One turn moves every row onto another: examples first, then more rows asked
tikom: [ -3  -3   3   3   3  -2  -1  -5  -1   6   5   4  -6  -2  -6  -3   5   8
  -1   1  -7  30 -13  11]
fom: [ -9   2  -6   3   4  -3  -4  -4  -2   1   3 -18  -8   1  -2  -4   8   1
  22   7 -11  12   2  -7]
Safo: [ -7   2   1   5 -11  -3   1  18   6   6  -4  17  -5   4  -1   2  -2   0
  -3 -12   0 -13 -10  -1]
fefek: [-12  -5   1  -5   7  -5 -12  -5   2 -14   3 -16  -1  -8   1  16  -3  -4
  -6  -2   6  16   6   0]
rel: [ -1 -16  -6   3   3   6   7   7 -14  -4  -2   7  -4  11  -2  -9  14   3
 -10   3  15   3  -7  -2]
Dos: [ -8   0  12   1   0  -5  -5  -9   0 -16  15  19   2  -2  -4   7   1   5
  -9  -1   5 -16  -9  -8]
meki: [-10   7 -10   4 -11 -10  -3   7   7   5   0 -12  -9  -7  -2  20   5   1
   4  -2 -10  -4  -3  -3]
sama: [ -1 -14   2   7   5   9   3 -13  -6  -5   6 -13   1  -5  16  -2 -12  -8
   1  -2  -8  -6   5   9]
muru: [ -5   5  10  -7  17 -19 -12  -9   9  -7   6   8  -6   0  -1  -1  13  -2
  16   8  -6  -4  -4   2]
lali: [ -2  -3  -9   7   1  -4   0   0  -1  -5   4   0  -5   0  -3   2   6 -20
 -21  -5   3 -19  -8 -10]
sotul: [ -3  10  14  -7   2 -11  -8   6   8   3   8   9 -12   2 -11   9  15   3
   4   8  -2 -11  -4  10]
Maf: [  2  -9  -6   9   4   8  -4  -5  -5 -23   8 -12 -13  -5   6  -7   4 -14
   5   0  12  -1  -5   3]
dek: [ -1 -13   9   6  -2  13   8  -3 -12   4   7  -7   0   7   6  -2   0  16
 -15   5  -1   1   1   8]
popu: [-8  2  6 -5  5 -7 -2 -7  3  5  4 24 -8 -1 -1  2 11 -2 14  7 -1  2 -4 18]
Soti: [-22   2  -6   9  -7  -5   4  -3  -7  11  -4   6  -1   0  -2   3   9   7
   2   8  -9  15 -11  -2]
Zesab: [  4 -11   5  -5   9  -1   0  -2  -2 -16   8  10  -4  -2   3   8  -7  -3
  18  -5   6 -17   6   2]
riz: [  4  10   6   9   7  -4  -7   3   6 -10   7  -9 -22   1   1 -10  -3  -4
  11  -7  -6 -12  -4  -9]
Nulo: [ -1  -2   0  -5  -4 -15  -7  12  11   7   1  -1   4  -1 -10  13   4   2
  -9  -8 -10   8 -11   1]
Fotud: [ -7   5   0  -1  -9  12   7   4   3  -8  -6  -1  -6   0  -3 -13   1   2
 -14   6   2 -18   4  14]
pape: [ -8  -4 -11  -2   3   4   9 -11   2 -13 -13   7  -2  -2  10 -19  -1   1
  -6   4   0 -11   4  10]
dobom: [  3   0   2   1  13 -12  -7  -2   5   1   5 -15  -7  -5  -6  -1  -4 -13
  11  -4 -17  12  -4   2]
gota: [ -5 -11   3   3   1  -4  -1  -5   1  -2   5 -10  12   3  10   5  -2   3
 -20  -3  -9 -16  -1  -8]
selu: [ -7   3   2  -1   6  -3   1  -1   3 -22  -9 -11  -4   0   4 -17   2   7
 -11   8   0 -18   1   0]
sidu: [ -8  -2   1   7   1   4  -2  -7   1  -7   3  17  -7   6   8 -20   5  11
  10  -4   3  12 -11  -4]
zupu: [  3  -2  13   0  10   9   7  -8 -13   0  14  16  -9   9 -12  -7   1   4
   4   4   3  -9   4  -2]
Vavu: [-14   5   3  -1   4  -1  -3  -7  -3   6   6  -6  -5  -2 -13  12  -1  -8
 -24   0  -1  12   6  -3]
gon: [ -8 -11  -3  -8  13   0   2  -2  -9   6  -5  -5  -2   5  -5   7  -2  -4
  -4  -1   4  20  15   2]

sama -> gota
popu -> muru
Now find these:
fefek -> Vavu
Maf -> lali
sidu -> riz
Dos -> zupu
selu -> Fotud
tikom -> dobom
fom -> meki

One turn moves every row onto another: examples first, then more rows asked
dagu: [-15   6 -10   7  -7  -8   3   2  -8  -1  -3   2  -7   9   5 -11 -10  13]
nili: [-15   1 -16  -1  -9  -8   6  -6  -1 -13  -5   4  -7   7   4  -7 -14   6]
Mobud: [  5   1   4  -3   2  14  -5   7  11  -2   0 -13   5  17   5   9  -8 -12]
fole: [ 14   9 -11  -4   3  13   0  12   9  11   6  -8   0  -3  -2   5   1  -1]
rotu: [ -4  -9  -5  -9 -23   3   0  -5  -4  -2   8  -2  -5   4   8 -11  -9   4]
Vezez: [ -6   1  -9  19   9  -2   2  12 -10  -6   1   5  10   3   5  -3  -6   5]
dala: [  0 -13   6  -4   1  -4  14 -12  18  -1  -6  11   4   8   7  14   2   0]
lanez: [  5   0  14  -3   2   8  -7   9  12   0  -2 -13   4  13   2   8  -6 -12]
dodet: [ 4 -8  3 -1  7 -6 13 -7 13 14 -5  8 -3  8  8 18  6  0]
dami: [  0   3  -8   1  20 -18   0   1   2   0  -5   9   0  -7   0  10  -4  -8]
rufe: [-18 -15   1  13   0   9   4  -6  -9  -5   0   3   1  -6  -7   1  -2   8]
Dena: [ -1  -4  -4  -3 -19   2  -1   1  -9  10  10  -5  -9   5   9 -10  -5   6]
Fipu: [-18 -11   3  -1   3   5   0 -16  -1  -8  -1  11   2  -6  -9   5  -3   6]
Vomez: [  3  -7  -1 -17 -14 -10  -3  -8   1  10   3  -2 -15  -5   5  -1  -4  -4]
Talos: [  3  -3  -1  -8 -13  -6  -4  -1  -6  18   6  -4 -16  -1   8  -4  -3   2]
Donil: [-11 -12  -8  16   6   9   6  -2 -13   7   0  -1  -7  -6  -6   7   2   5]
pefo: [ -4 -16   5   6  -6   3  17  -7  12  -7  -4   8   9  12   9   7   0   5]
kov: [ 3 -8  0 11  4  0 15  2  5 18 -1  3 -1 13 11 14  7  5]
tas: [-11   7  -4   7  -2 -18   1   5  -7  11  -6  -1 -14   2   3  -6  -7   9]
zazik: [  7  -3   5  -3   0  12  -2   8  12  -4  -2 -16   3  14   4   9  -7 -15]
geger: [ -7   1  -7  -1   0 -24   3  -2   0   4 -11   0 -19  -4   0   0  -8   0]
Rad: [ -1 -14   1  16  -5   6  18   2   4   5  -1   3   6  15  11   7   3   8]
Bofi: [ 11  10   0 -15   5   6  -5   4  17   7   3   0   3  -7  -5   6   0  -1]
dunel: [ -5  -2  -7  -2  13 -13   1  -4   6 -18  -6  12   7  -5   0   6  -9  -6]
Fevu: [  6   1   9 -11  -3   5  -3   4  19  -7  -1  -1   9 -10  -7   0  -2  -1]
talo: [  6  -4  10  -2   2   8  -3   8  12  -3  -4 -15   3  11   3   9  -7 -15]
Pap: [ 11  -1  -8   6  -5  17   5  16   5  -1   4 -13   4  -4  -2  -2  -2   0]
Kas: [-13  -5  -5  -7  12   2  -1 -18   0   3  -1  11  -6  -7  -8  13  -1   2]
Nar: [  7  -6   3   1  -9  12   3  10  12 -13   0  -9  10  -8  -5  -5  -3  -1]
Mem: [  0   5  -8  14  18 -12   0  11  -8   7  -2   4   1  -1   3   5  -2  -1]
Nikas: [ -9  -3  -8   9   6  -3   4   2  -1 -22  -2  10  14   1   3  -2 -10   1]
ris: [ -8  -6 -12   4  13   4   3 -10  -8  13   1   4 -10  -6  -6  14   2   1]
Maseb: [-10  -2 -14  -6  -5 -17   6  -9   3 -10 -10   2 -13  -1   2  -2 -12  -2]
saka: [  5   3   9  -4   2  11  -7   8  12   1   0 -12   5  16   4   8  -6 -10]
Zir: [ -1 -10  -3 -17 -20  -5   0 -11   2  -3   3   0  -9  -2   6  -5  -8  -2]

Pap -> Fevu
saka -> zazik
Now find these:
ris -> rufe
Vomez -> Dena
tas -> nili
kov -> pefo
dami -> Vezez

